Here are some points, each followed by its number:
[-1.1  0.2 -1.3 -2.6  4.2 -0.2  0.   0.5] 0
[ 0.2  1.  -0.5  0.8  1.  -0.9 -0.9 -0.2] 1
[ 0.3 -2.1 -0.8 -1.3  0.3  1.4  4.5 -3.4] 2
[-0.6  0.3 -0.7 -0.1  0.5 -1.5 -0.6  3.2] 3
[-1.2 -0.9  1.4  0.   0.3 -2.7  1.5  2.3] 4
[ 0.1  0.9  0.1  0.   0.5 -2.2 -1.   1.3] 5
[-0.7  0.1 -0.4 -1.1 -0.9  1.2 -0.7  2.2] 6
[ 0.6  1.  -0.7  0.8 -1.1  1.8 -2.  -0.1] 7
[ 1.2  0.1  0.4 -0.5 -0.2 -1.4 -1.9  2.1] 8
[ 0.2  0.9  0.1 -0.1  0.5 -2.  -0.9  1.1] 9
[-1.6 -1.1  2.   0.2 -0.4 -1.1  0.9  1.8] 10
[-0.1  0.7  0.8 -0.2 -0.5  1.4 -0.2 -1.4] 11
[ 1.7 -1.1 -0.2  0.5 -0.8  0.8  3.5 -4.5] 12
[-0.3  0.5  1.   0.6 -1.1  0.7 -1.4 -0.1] 13
[ 0.7 -2.2 -0.8 -0.9  0.   1.8  4.8 -3.5] 14
[-0.8  0.8  1.5  1.2 -0.3 -3.  -0.5  1.1] 15
[-0.6  0.8  0.3  1.  -1.   1.3 -1.4 -0.3] 16
New points follow, each followed by the numbers of its three nearest points above by angle, nearest first.
[-0.8 -0.1 -0.6 -0.5 -0.9  1.6 -1.3  2.4] 6 3 7
[-0.9  0.  -0.8 -0.5 -1.   1.8 -1.5  2.4] 6 7 3
[-0.8  0.  -0.7 -0.4 -1.   1.6 -1.4  2.3] 6 7 3
[ 1.3  0.  -0.2  0.1  0.4 -0.9 -1.8  1.1] 8 9 5
[-0.6  0.6  1.3  1.2  0.  -2.6 -0.9  1. ] 15 5 9
[-1.2  1.8  0.1  0.3  0.2  1.  -0.1 -1.9] 11 16 13
[-0.8  0.4 -1.  -0.6 -1.1  2.2 -1.4  2.1] 6 7 16
[-0.6  0.3 -0.8 -0.2  0.6 -1.7 -0.6  3.4] 3 5 9
[ 1.4 -0.2 -0.2  0.2  0.6 -0.7 -1.8  0.8] 8 9 5
[ 1.5 -0.1 -0.2  0.1  0.4 -1.  -1.9  1.3] 8 9 5
[-0.7  0.8  1.3  1.1 -0.3 -2.8 -0.5  1. ] 15 5 9
[-0.5  0.5  0.3  0.   0.4  2.1 -0.5 -2.7] 11 16 12
